Each path below is one point turned by a fixed rotation once a step. After each direction that follows a path, write how fast that rotation turns it, in deg/step (0 if it stays still).
Each turn is a multiple of 5 degrees from 10 to 175, or 0.
Each row of a path follows its step; steps can be skipped.
Rotation 1:
step 0: -11 -19 -7 -65 -45 -43 -6 13 22 -27 -5 -7 66 12 36 0 0 -3 -11 0 -9 -18 -5 40 -19 -17 -24 -13 12 17 12 -51 31 -13 38 -31 -18 24 -38 34 14 18 -29 -20 15 57 30 -1 -82
step 2: -5 -35 -52 26 32 -1 -33 4 59 3 -14 -15 24 64 19 4 43 -5 53 -1 14 5 1 1 41 41 6 15 -21 8 -43 39 9 26 -21 -51 19 -6 -15 -5 -18 21 6 6 18 44 10 -83 17
step 4: 30 -13 23 27 29 -6 -37 -13 -10 -47 24 -32 64 36 -49 -11 1 -37 -39 36 -17 -7 65 -1 43 -20 48 11 25 -38 28 -12 -26 -3 -49 -3 -21 4 -47 12 16 -40 -7 -15 31 -10 -21 9 -7
step 5: 25 39 -31 18 -51 -35 -1 -28 30 18 6 26 -29 7 17 4 7 0 31 -15 28 -25 28 -16 -66 30 55 25 6 -21 33 -36 5 -5 -45 23 -47 -38 17 -33 6 11 24 2 64 -22 37 -40 14
step 9: -16 65 -11 -45 -58 -28 -38 -14 30 -20 17 -19 26 -42 -11 39 -32 6 36 -1 -63 -16 -21 -6 18 -17 -33 32 -9 1 55 25 17 13 22 -18 7 66 27 22 27 33 -3 2 21 -2 6 -21 -29
step 11: -14 -55 -23 -21 -10 16 4 14 18 25 4 23 -1 -10 43 41 15 18 16 -9 31 -78 -1 35 67 -4 6 23 -80 -13 -21 24 -55 37 0 -9 -44 3 -20 -20 21 -15 -1 32 14 -8 5 -39 12
step 14: 22 35 21 -9 59 -16 3 -32 28 22 -4 23 -28 37 18 41 -25 -23 -10 -7 46 -13 35 -43 -42 5 7 12 30 -12 7 -28 -23 18 -28 -14 -18 -12 -36 57 58 -33 46 27 -7 -40 11 -53 -24
step 16: 23 -22 1 1 22 -11 5 -38 -24 26 14 -3 14 27 9 17 -34 -21 34 12 -27 -18 31 -46 -60 -25 -14 43 8 26 -62 -4 -25 -28 23 23 34 27 -34 -29 23 23 -70 1 12 16 34 56 40
14 -2 -4 9 9 -2 -18 3 -1 12 14 1 1 -4 5 2 -5 -6 -13 21 -3 -7 -1 5 10 2 10 -5 -1 -8 -4 -11 10 -7 15 -3 5 14 -2 -4 -19 12 -9 6 -8 -8 -9 7 6
80
-8 -10 -5 2 -3 6 9 3 21 -1 -5 -18 4 -10 -9 0 -8 4 -22 0 11 -7 -6 -1 8 1 15 14 1 18 0 -6 10 6 -3 -5 13 6 -1 -11 1 -14 -3 0 2 -5 1 -13 4
40
18 5 5 11 6 -3 0 7 4 -8 -16 -4 -4 -2 1 12 -1 17 7 13 -2 14 12 0 -9 -2 9 -3 7 7 -8 -13 -21 0 8 13 -8 6 3 -7 -5 -10 4 -11 5 -12 -3 -8 -4
40
-6 0 3 0 -8 2 -14 8 6 -11 -8 -6 2 -11 14 0 15 12 6 2 9 -14 -18 3 -5 -15 1 -3 3 7 4 11 3 -17 5 4 -6 16 6 17 6 -2 -1 -6 -10 0 -1 6 14
35
3 -9 3 0 -9 15 -1 -25 -3 -5 5 -10 -2 -5 -10 -8 0 -6 -12 -4 -11 6 8 -2 -11 -22 8 -3 -1 -5 -5 10 -16 -2 1 6 8 6 -2 12 -21 -7 -9 0 2 10 4 1 1
120
-10 -14 0 14 12 17 -16 -10 6 7 -17 10 17 8 4 -1 -5 -2 -2 7 -10 11 -5 -8 -7 3 -3 -2 3 7 6 -19 2 -4 -8 2 5 -9 5 10 10 -9 -1 7 -7 6 -10 6 0
170
Rotation 2:
step 0: 49 32 42 26 -5 1 -16 -9 -22 60 -40 -1 -13 -18 44 -21 -59 8 -22 8 10 25 13 -3 -25 -24 3 -13 25 -13 10 21 42 11 1 -54 -26 -37 20 13 4 -26 55 -50 -31 -18 -30 90 33
step 1: 25 -31 6 -44 -49 -13 26 -21 -29 36 46 31 28 -5 -44 -31 38 -18 -47 24 -3 -8 -17 -38 94 47 -21 5 7 5 -57 -9 -7 9 1 34 11 24 -25 -12 43 -4 33 -8 43 6 -5 18 35
step 4: -8 16 -4 -31 -7 -28 -6 -8 13 -18 -2 33 14 -69 16 -26 -22 29 23 -30 45 -32 45 -43 8 19 -15 -18 -14 -13 18 -15 9 -24 5 -1 -5 -45 -63 86 72 -5 -55 -10 -12 -44 -18 11 -28
step 11: -16 -13 -12 27 27 34 -9 7 8 42 25 -17 -34 27 -34 23 11 25 26 107 -26 17 -38 23 16 7 42 24 10 7 46 -61 -9 40 40 -16 3 -11 -21 -7 5 -17 -7 -17 -14 61 -51 34 -26
step 13: 43 21 -17 -85 43 -7 -6 -35 -29 21 -5 -13 -14 -7 56 25 9 -48 -4 26 20 -25 32 11 12 -8 -27 -36 20 -61 30 -31 57 -6 -30 15 14 47 25 -34 40 -44 -9 -2 13 35 11 -26 -3
step 14: -36 0 64 5 1 35 17 -44 20 -22 -46 77 -10 9 -12 2 11 9 10 10 4 31 48 46 15 -37 -44 53 -5 58 8 -2 18 -22 16 80 -24 -7 -13 4 11 29 54 4 1 25 11 13 -13
step 16: 33 -55 19 -45 -35 -44 14 14 48 -22 31 21 59 -75 -31 -2 2 -6 9 8 -8 1 32 46 35 -10 9 6 -14 -48 -10 -56 -31 2 -10 -30 18 24 1 -12 -42 8 41 22 37 -58 -24 -5 -22
step 18: -32 19 -5 37 10 -11 15 -38 -3 8 -1 88 49 -4 35 -25 -32 22 -3 3 -26 -3 6 -45 25 27 33 36 40 -17 -56 29 -32 -21 24 25 7 -6 54 -29 7 -25 -17 -14 24 -28 37 -21 76
-10 -8 -2 2 -7 0 18 10 -12 13 12 -4 -3 -17 -4 7 2 -1 -4 -3 2 13 3 6 -18 -9 18 8 3 -9 2 -7 -12 -4 0 -8 1 2 -9 1 -1 -1 1 6 -22 0 -4 -13 -12
85
-1 -9 3 -10 -2 -6 5 5 6 6 -4 -26 -9 4 12 -3 -2 -2 6 4 1 11 8 11 -2 10 -1 -5 -2 -1 12 7 2 -1 -1 9 -7 -6 8 3 13 9 -22 -17 -14 -14 1 14 6
170
-7 -18 2 1 -1 1 -10 7 -18 5 -1 -2 -10 -4 2 -13 11 -10 -7 3 -10 0 -12 2 7 -4 3 5 -20 20 5 -9 -11 13 15 5 3 11 8 11 -4 2 8 -2 5 -5 9 6 3
80
13 4 1 -4 -17 -1 18 5 2 -11 7 -1 -5 8 5 -24 -9 -12 5 4 12 -10 0 -5 -6 -7 15 -6 0 -9 0 -16 3 3 -7 10 3 2 -7 10 -1 -6 6 -15 10 -5 6 -10 6
120
5 4 0 3 -7 -1 -6 -16 -18 -2 16 -1 13 -6 -17 -12 9 19 0 -5 6 -6 2 7 -5 8 1 -15 7 13 9 2 -3 -7 -9 -7 3 -5 0 10 -4 0 -4 -2 -10 -4 9 2 20
20
-9 -7 5 -4 -16 7 8 9 4 7 4 5 -1 -8 1 -2 -9 -4 -1 -2 8 -1 -9 9 4 3 -1 -9 5 -5 -1 20 -4 5 -17 -2 18 -7 19 2 -7 16 19 3 8 6 -8 14 2
45
11 21 8 3 8 15 -2 4 6 9 -11 -12 -2 -7 -2 -5 -7 -10 -11 -18 -10 -1 2 -7 -5 -10 15 -13 -1 17 -7 9 9 11 -2 -5 4 6 6 -9 -1 8 -1 -2 -13 -5 5 -8 2
145
11 -18 2 3 -12 0 -1 5 5 0 2 -1 17 8 -3 -6 -17 2 -9 -7 2 10 -12 4 8 -6 0 -8 -3 14 3 -13 2 -3 4 -22 -12 -3 -12 -14 5 2 0 -8 2 4 -20 9 -4
70
